These are runs of 6 systems, one row a step. Runs of the same system follow the same rule from any start.
trace 1, K_885, 8 rows:
[-19 -22 22 -7 3 47 -7 -7 5 29 33 19 22 -4 14 31 -41 -47 -17 -31 10 36]
[5 -32 4 -40 1 -27 -3 -40 -7 -16 14 -33 -28 -18 11 -18 -18 9 -31 7 35 -50]
[-53 3 8 30 -44 -13 -19 2 -26 -15 -55 6 9 -23 -14 -33 25 12 -8 -22 -17 -2]
[-7 -9 8 -1 -13 38 -15 16 43 25 6 -25 -7 50 -36 4 34 30 20 26 18 31]
[23 37 -60 -22 4 -53 -6 5 -13 -11 30 1 0 11 30 8 25 -4 16 40 -22 3]
[-20 19 14 9 -7 5 9 45 10 17 5 25 21 -43 32 31 -39 -35 -4 -30 -3 41]
[3 -53 9 -42 26 11 13 -37 3 28 29 0 9 -2 11 14 -7 3 -9 -18 56 -32]
[-33 -6 -3 8 -34 -22 -39 -48 -39 -41 -16 -7 -6 -11 -1 -30 -4 -13 -37 -4 -24 -15]
trace 2, K_46:
[17 -12 16 0 10 25 8 -48 -41 16 -28 -1 19 -23 21 -28 -44 -40 -17 -8 5 -37]
[-22 -38 50 13 -17 31 0 -14 8 -2 -39 -24 -18 -9 -34 -31 -11 25 -22 -21 23 -22]
[39 -20 -1 1 26 31 14 -13 14 3 0 -32 -31 55 -35 -21 13 37 17 29 -1 -22]
[57 25 16 16 41 12 42 23 30 20 -23 21 21 -11 -8 14 14 11 29 13 21 -23]
[12 -22 -2 2 39 -28 55 38 -5 -18 1 16 -28 -27 14 5 -25 26 7 -46 -7 -26]
[35 -6 6 -1 25 15 16 -24 -29 -13 7 -13 -19 -12 24 -15 -72 -39 -23 -3 -28 -17]
[-7 -5 35 24 -20 22 1 -25 -27 5 -64 -13 7 -28 -12 -46 -17 -6 -16 -5 6 -33]
[-3 -59 18 -7 14 36 12 -26 5 16 -9 -22 -17 36 -32 -21 12 39 5 -11 28 -30]
trace 3, K_927, 8 rows:
[-5 2 -56 -10 -6 -10 -6 3 -18 14 11 -13 -4 60 -4 -15 52 25 37 35 -19 11]
[51 55 20 30 25 -8 19 17 27 -13 -26 34 26 -28 -10 17 18 -1 10 18 -2 -18]
[-9 -45 13 4 32 4 31 26 10 -27 24 5 -44 4 -13 11 -35 27 -9 -53 -17 1]
[26 -11 -24 -31 18 18 -3 -51 -38 23 31 -8 10 18 35 -6 -34 -44 -7 22 -4 -10]
[-28 24 29 6 -48 -10 -18 12 -6 1 -52 -19 6 -59 13 -27 -18 -11 -22 2 17 -4]
[-51 -43 -12 -3 -16 4 -14 -9 -2 14 2 5 4 37 -29 -4 61 42 14 -23 17 3]
[51 48 -6 12 5 19 -17 -6 27 -3 9 -4 8 33 -20 10 20 -8 12 61 -20 18]
[13 11 -8 22 23 -39 43 55 -3 -33 -20 12 -27 -30 7 -3 -12 27 13 -26 -30 -16]
trace 4, K_783 (8 x 22):
[3 29 -17 34 21 -9 5 23 -1 -17 11 63 30 11 -3 36 24 -12 18 -19 -45 29]
[16 -13 -16 -46 8 24 7 -3 7 61 31 -28 4 18 34 6 -17 -17 18 28 39 9]
[-15 19 -5 -9 -21 -59 -26 -21 -20 -51 8 9 -1 -47 24 2 -14 -22 -39 -5 -11 -14]
[-29 -19 -4 20 11 32 33 36 -26 39 -19 24 16 2 11 -1 -15 -6 26 -48 -20 26]
[-24 -14 11 -36 -37 -10 -27 -19 19 27 -7 -29 11 -14 2 -6 31 15 -8 20 69 -14]
[-21 33 0 33 -15 -20 -29 7 8 -41 12 46 20 -4 -16 30 22 -14 -10 -12 -44 33]
[20 9 -25 -21 17 26 27 32 5 63 15 -10 13 24 29 9 -3 -9 42 21 14 25]
[5 11 -8 -35 -8 -51 -24 -45 -8 -28 22 3 9 -35 26 9 0 -20 -33 16 26 -35]
trace 5, K_885:
[-2 18 -22 -4 3 2 -21 -19 6 23 23 45 54 28 -3 36 56 -15 22 15 8 21]
[-4 -5 -14 -25 -2 -11 -13 13 7 -18 59 -20 -34 3 24 20 -53 -25 -22 0 -24 38]
[-8 -5 3 -21 -8 -23 26 11 -16 29 -34 -9 12 -59 39 -18 -18 -3 1 -14 44 -34]
[-42 -27 27 9 -17 16 -35 -44 6 -6 2 33 34 6 -30 15 36 1 -20 -28 22 1]
[-17 -22 -24 -18 -26 1 -21 0 -5 -11 19 -61 -53 41 -8 -29 -10 21 -5 25 -20 18]
[2 54 -12 4 -28 -36 0 37 5 16 -41 -7 21 -36 18 -12 32 6 20 33 13 -1]
[-23 -10 -3 -4 15 11 -2 16 28 17 43 46 29 19 -5 56 26 -3 11 -30 9 40]
[7 -18 -27 -45 2 0 -5 -28 -27 15 44 -33 -18 11 41 -7 -48 -32 -14 19 -1 4]
trace 6, K_19, 8 rows:
[10 30 -21 16 -3 23 21 52 -11 34 -18 -17 -8 18 16 -19 -17 -9 37 20 -35 41]
[1 -28 -2 -24 26 -33 35 -10 -20 5 -2 22 14 -46 31 5 -8 4 -6 -39 39 -50]
[-11 -11 33 10 -11 28 -42 -32 25 -39 35 -1 -14 18 -32 20 -23 -18 -42 -4 -18 29]
[-10 16 -25 1 -33 1 4 32 -24 24 -36 -51 -23 12 13 -51 -1 12 24 33 -17 12]
[13 -12 10 13 32 -18 28 -26 -18 -8 -30 47 29 -26 -6 1 24 12 2 -33 16 -57]
[21 -9 26 0 16 30 -13 4 55 -19 45 -13 -29 33 -36 30 -14 9 -14 12 -4 27]
[8 26 -56 -13 -7 -32 10 19 -42 9 -2 -25 -15 7 43 -28 -14 -14 20 31 -34 9]
[-14 -13 32 21 17 11 22 -4 -12 4 -24 51 36 -44 5 12 -16 -17 -11 -59 11 -17]
trace 7, K_938 (8 x 22):
[-16 -27 -6 16 12 -5 -13 -11 7 -47 33 16 -25 43 -39 16 20 27 -10 -23 -37 11]
[43 47 -4 15 9 4 19 46 9 -4 -7 -16 -21 -11 17 -4 -45 -18 9 27 -36 24]
[30 -10 11 -18 29 -22 16 -43 -9 -2 -9 22 23 -35 13 6 5 -5 -13 -7 42 -65]
[-55 -42 5 18 -17 20 -14 -14 -35 -17 1 4 -12 17 -10 -18 -22 -6 -19 -49 -36 17]
[17 10 11 -19 -21 20 1 28 25 27 -6 -65 -35 3 3 -25 -32 7 3 43 18 14]
[26 -1 10 15 22 2 10 -28 8 -1 -29 26 24 11 -36 -3 60 34 14 4 22 -48]
[-16 -23 1 19 26 21 16 32 9 -13 36 31 -11 22 -10 31 -22 -2 2 -48 -40 39]
[49 28 -10 -24 5 -31 -3 -2 9 -28 22 -40 -37 -14 21 -7 -39 -13 -17 48 -8 -13]
trace 8, K_783:
[-4 5 -41 3 -7 14 11 21 -22 45 -19 -18 5 48 2 -28 38 21 50 27 -12 14]
[41 27 33 -6 8 -2 -19 -42 31 -14 1 16 26 -33 -4 24 2 -24 -26 26 37 -29]
[-15 -21 -27 -4 21 -18 16 34 -2 -27 49 13 -34 24 5 21 -19 9 3 -33 -45 32]
[6 5 -15 -13 -19 20 0 -23 -40 42 -36 -39 9 5 24 -49 -13 -20 9 35 8 -15]
[-5 2 41 14 7 -28 6 7 31 -38 -12 33 6 -58 -12 24 0 12 -28 -38 24 -26]
[-38 -37 -30 1 -1 27 -1 9 -15 22 21 -3 -8 65 -16 -5 23 23 25 -17 -24 37]
[29 50 18 -2 -30 7 -29 -14 19 9 -27 -31 15 -20 -1 -14 1 -21 -10 62 23 -2]
[17 3 -13 9 44 -43 29 23 12 -38 27 51 -1 -11 3 39 11 15 8 -33 -20 -7]
trace 9, K_938, 8 rows:
[-13 -4 4 -11 -10 36 15 7 -14 71 -21 3 41 -14 33 -7 -12 -30 20 -6 33 14]
[-33 -33 3 -26 -24 -12 -38 -28 27 -13 30 -13 -9 20 -25 12 41 30 -17 3 37 -2]
[-6 39 -26 35 -15 2 0 48 -4 1 -21 2 -4 27 -12 -12 28 12 33 17 -51 40]
[40 17 1 -27 33 -10 17 8 32 25 30 26 31 -20 25 46 3 -17 11 13 42 -6]
[-30 -4 -20 4 -8 -48 -27 -35 -31 -52 17 31 5 -7 0 5 16 -6 -26 -20 -31 -11]
[-23 19 -7 -3 -31 14 2 36 -19 38 -15 -23 3 -21 42 -17 -46 -36 7 4 -11 42]
[-4 -14 4 -37 -16 -12 -18 -36 12 24 -2 -15 19 -6 1 -4 41 17 -3 26 68 -35]
[-46 -5 -9 36 -17 15 -16 17 -5 -4 -11 25 13 35 -31 1 43 20 16 -24 -37 37]
trace 10, K_19 (8 x 22):
[29 30 21 24 21 -1 8 39 58 -23 15 30 2 1 -28 44 17 15 9 1 -4 21]
[-6 -15 -55 -43 12 -17 14 19 -16 30 50 -9 -7 28 41 12 -3 -2 27 5 -5 22]
[-13 24 19 0 -15 -4 -16 -21 -15 3 -6 30 43 -55 34 13 -27 -58 -27 -13 7 5]
[-67 -34 23 -1 -44 5 -23 19 21 -6 -5 -24 -20 1 -23 -8 10 33 -16 -30 18 24]
[9 5 -24 -8 -17 9 -24 -52 -27 18 -21 -18 20 33 -9 -33 45 2 11 47 9 -25]
[29 44 23 35 13 -12 15 37 40 -15 -30 32 19 -23 -26 20 36 19 14 5 1 -8]
[2 -31 -38 -31 34 -10 18 17 13 14 60 6 -11 42 6 32 17 22 26 -9 4 16]
[12 38 -6 -13 -9 -5 -17 -16 -13 10 19 11 31 -26 43 19 -33 -68 -15 21 -4 19]
trace 11, K_46, 8 rows:
[-1 32 4 -8 -5 -51 -23 -8 25 -25 17 42 35 -37 8 43 35 -8 -16 3 22 -5]
[-49 -10 -20 13 -15 0 -8 34 -12 -11 25 14 -11 19 5 13 -14 -7 1 -35 -49 58]
[-5 25 -31 -37 -35 -25 -33 -25 -20 18 15 -27 13 -5 39 -10 -4 -35 -8 48 11 10]
[-43 6 23 23 -30 -5 -41 -20 15 -21 -7 37 36 -10 -29 20 41 -2 -19 -21 4 14]
[-34 -17 -35 -22 -20 9 -12 31 8 27 35 -30 -19 49 6 2 12 16 22 12 -10 51]
[26 51 -15 -15 -7 -39 -28 -15 20 -13 21 14 28 -14 13 26 32 -18 -4 49 16 -2]
[-53 2 -7 23 -11 -14 -1 37 -6 -7 2 46 21 -6 -2 24 20 1 6 -49 -33 40]
[-20 -7 -36 -48 -23 -21 -21 -5 -15 15 46 -34 -15 8 44 1 -26 -23 -8 22 3 24]
trace 12, K_927, 8 rows:
[35 49 -1 -3 -6 -18 -25 4 23 -36 31 -10 -14 -14 14 20 -36 -35 -24 38 -25 23]
[-41 -14 -22 2 -1 -26 29 43 -33 15 -10 27 10 -32 37 2 -6 1 18 -52 -9 9]
[0 -20 22 -34 3 25 -18 -29 37 32 36 8 27 2 1 37 7 -12 -13 6 59 4]
[-27 31 -16 2 -45 -28 -41 19 2 -35 16 -26 -26 -3 7 -3 -13 -12 -20 24 -39 43]
[-17 4 -37 -1 10 -17 26 32 -19 41 -9 39 42 1 26 14 44 7 46 -17 9 6]
[23 7 42 -7 10 7 -13 3 67 -16 33 9 -1 -16 -19 48 -7 1 -22 6 34 9]
[-25 -4 -39 -5 -5 -25 -5 20 -28 -28 37 -5 -30 15 23 2 -30 -13 -5 -12 -58 36]
[8 13 -11 -21 9 -1 20 1 -10 57 -7 24 52 -28 43 16 6 -31 21 2 39 -6]

Which system made each run below?
trace 13:
[14 4 23 18 8 58 23 46 23 43 -12 -12 -5 13 -8 2 -31 -6 21 1 -2 38]
[27 7 -22 -20 11 -60 21 -3 -9 -23 -15 -13 -19 -26 14 -19 18 34 5 16 19 -59]
 => K_46
trace 14 (2 x 22):
[-20 13 20 19 -4 -12 -1 19 -6 -30 6 29 3 -47 17 20 -46 -35 -29 -43 -29 24]
[-52 -57 7 -19 -25 33 -9 -9 -17 25 1 -41 -22 18 1 -27 -23 7 -9 -24 14 11]
 => K_19
trace 15:
[30 -4 29 1 9 25 31 12 2 24 -42 -36 -17 -28 7 -34 -45 3 1 8 23 -28]
[-18 -37 10 4 8 -32 1 -18 1 -47 -3 14 -20 -3 -32 -5 32 48 -17 -34 5 -40]
 => K_783
trace 16:
[8 29 -13 -1 -25 -22 -21 10 25 -8 -17 -30 -12 24 -26 -15 55 39 16 56 6 -4]
[14 2 -22 2 37 -4 18 9 10 14 26 57 38 25 -3 44 48 7 34 -14 2 6]
 => K_46
trace 17 (2 x 22):
[-21 1 -50 -11 -6 -60 17 34 -39 -16 -5 -13 -29 -8 25 -29 5 24 16 -7 -31 -8]
[11 -5 7 -13 12 22 -20 -60 -16 9 34 27 37 -3 17 25 -25 -59 -26 -2 6 0]
 => K_46
trace 18:
[24 20 -26 6 26 -48 12 -11 -33 -49 13 27 -8 -20 24 5 -20 -20 -14 -6 -45 -21]
[-19 -27 29 5 7 48 25 11 -10 48 -18 13 22 -25 18 1 -38 -24 2 -42 23 10]
 => K_927
trace 19, 2 rows:
[-52 -26 5 -15 -14 -25 4 -1 -13 19 -12 28 32 -44 17 12 20 3 -7 -48 44 -16]
[-42 -23 -38 -21 -30 11 -31 -10 -22 17 28 -32 -14 55 5 -13 6 -3 7 16 -19 38]
 => K_938
trace 20, 2 rows:
[25 16 -9 14 5 -14 -9 -19 10 -20 -22 -2 1 29 -38 -12 64 41 15 37 0 -29]
[14 -11 -5 1 43 24 39 35 23 39 20 39 26 17 1 37 13 7 36 -25 11 16]
 => K_46
trace 21 (2 x 22):
[17 16 4 22 0 24 5 -22 -47 2 -31 0 10 -16 24 -33 -50 -49 -11 4 -38 -6]
[-22 -44 42 -25 -11 12 6 -12 13 18 -11 -25 -8 -34 1 -10 -22 10 -25 -24 59 -24]
 => K_938
trace 22 (2 x 22):
[18 40 -24 9 -11 8 0 21 6 35 -28 -11 20 28 -8 -13 50 13 42 53 -2 11]
[53 19 10 -12 37 -13 -2 -31 29 -20 38 34 23 -11 1 46 2 -21 -12 16 20 -19]
 => K_783
trace 23:
[-7 1 -4 18 8 -45 -10 -24 -6 -58 -6 36 5 -8 -26 6 44 28 -15 -19 -16 -35]
[-8 -18 -9 -2 9 56 11 21 -5 47 23 -4 2 35 13 11 -34 -26 18 -10 -18 49]
 => K_46
trace 24:
[1 23 25 37 -19 37 12 19 -11 30 -74 -4 20 -18 -9 -33 -6 -7 15 6 -4 1]
[-7 -58 -7 -32 21 -17 22 -20 -3 5 8 -10 -16 8 -6 -9 26 46 4 -22 40 -48]
 => K_46
trace 25:
[15 -16 27 -27 12 -33 8 0 32 -31 19 -11 -30 -46 8 14 -29 12 -34 -14 37 -31]
[-39 -26 -26 22 -8 3 0 -6 -48 -16 -8 5 -15 37 -11 -28 4 10 2 -29 -56 12]
 => K_783
trace 26:
[-18 -27 8 -2 -1 -7 -38 -57 4 -41 29 21 5 21 -32 17 30 7 -32 -12 3 -14]
[6 28 4 26 -13 35 -4 46 12 7 -4 -22 -21 20 -8 -6 -32 -14 11 18 -43 57]
 => K_783
trace 27:
[-60 -12 0 23 -32 -4 9 46 -22 3 -40 -2 -9 -18 1 -25 -2 18 7 -42 -22 21]
[5 -42 16 -20 12 29 -1 -59 -8 25 -8 -7 14 17 -14 -14 15 9 -4 5 47 -44]
 => K_19
trace 28:
[-10 -9 -24 4 -3 53 -8 4 -12 35 21 -15 -1 68 -8 -3 0 -11 24 18 -31 48]
[43 45 -12 -13 4 -51 13 15 11 -8 -16 -10 1 -39 24 -3 15 7 9 42 22 -34]
 => K_927
trace 29 (2 x 22):
[-3 3 24 25 15 -2 -2 4 34 -23 3 56 26 -3 -39 42 44 21 -1 -32 7 0]
[26 -8 -11 -8 26 27 13 29 20 0 49 -21 -39 41 -1 16 -39 -3 9 10 -33 39]
 => K_927
trace 30:
[27 27 19 20 -7 2 -38 -60 3 -43 -11 10 13 4 -34 -4 15 -17 -31 30 -12 -23]
[-9 -11 -4 23 8 -7 28 60 9 -28 -6 -16 -51 12 -20 -12 -10 42 12 -22 -40 17]
 => K_885
trace 31 (2 x 22):
[0 17 8 18 -2 -26 -4 -22 4 -12 -37 39 41 -20 -21 4 64 18 2 -5 22 -39]
[-39 -27 -25 -4 11 11 12 32 -12 17 38 22 -1 25 17 23 -14 -9 15 -43 -29 47]
 => K_938
trace 32, 2 rows:
[-13 -37 -22 -11 31 -22 50 39 -1 16 5 17 -8 1 7 6 24 47 33 -44 17 -17]
[31 1 7 -22 18 17 -24 -59 6 -6 48 11 17 11 9 30 -23 -48 -29 21 9 0]
 => K_19
trace 33, 2 rows:
[-7 -65 20 -16 30 2 21 -20 -2 -20 26 1 -30 -4 -6 3 -31 18 -23 -49 15 -29]
[14 -2 5 20 -8 29 -7 -10 -17 -21 -19 -44 -43 28 -22 -43 -36 1 -12 23 -47 2]
 => K_938
trace 34:
[5 17 6 39 25 18 12 24 5 -14 9 56 20 5 -8 34 -11 -21 8 -33 -43 36]
[-25 -2 -34 -32 -23 -34 12 28 -31 26 -5 -36 -16 -28 54 -28 -27 -7 7 4 7 2]
 => K_46
trace 35 (2 x 22):
[-34 20 32 20 -39 -17 -39 -11 4 -42 -14 17 10 -46 -7 4 -11 -23 -43 -18 -12 12]
[-47 -29 -33 -4 -30 22 -23 -11 -35 19 4 -25 -10 53 -5 -30 18 7 10 2 -24 27]
 => K_46
trace 36 (2 x 22):
[13 -4 -7 -31 -16 -9 -11 -45 -14 19 -21 -34 5 -4 7 -33 19 6 -5 41 46 -47]
[-46 19 4 30 -34 -31 -32 15 10 -45 -8 24 2 -9 -25 9 35 16 -13 -18 -29 25]
 => K_885
trace 37, 2 rows:
[-14 -24 2 -6 21 30 -4 -29 -13 23 35 48 46 10 13 36 -5 -40 -5 -35 5 19]
[3 -28 15 -29 -10 0 -15 -34 -3 -23 24 -46 -43 -11 8 -20 -55 -10 -42 9 9 -16]
 => K_885
trace 38 (2 x 22):
[5 -15 -18 -3 11 -46 -1 -32 -11 -46 -4 9 -11 10 -22 -11 51 42 -5 0 -1 -52]
[-4 10 6 31 8 48 10 27 -15 21 -5 18 10 13 5 5 -39 -37 11 -21 -47 48]
 => K_938
trace 39 (2 x 22):
[9 7 57 24 -17 11 -11 -10 26 -32 -42 -17 -19 -34 -35 -20 -18 10 -34 4 12 -23]
[-23 -43 -31 7 3 13 8 -14 -39 -1 -4 -15 -25 53 -18 -33 16 28 12 -14 -31 -5]
 => K_927
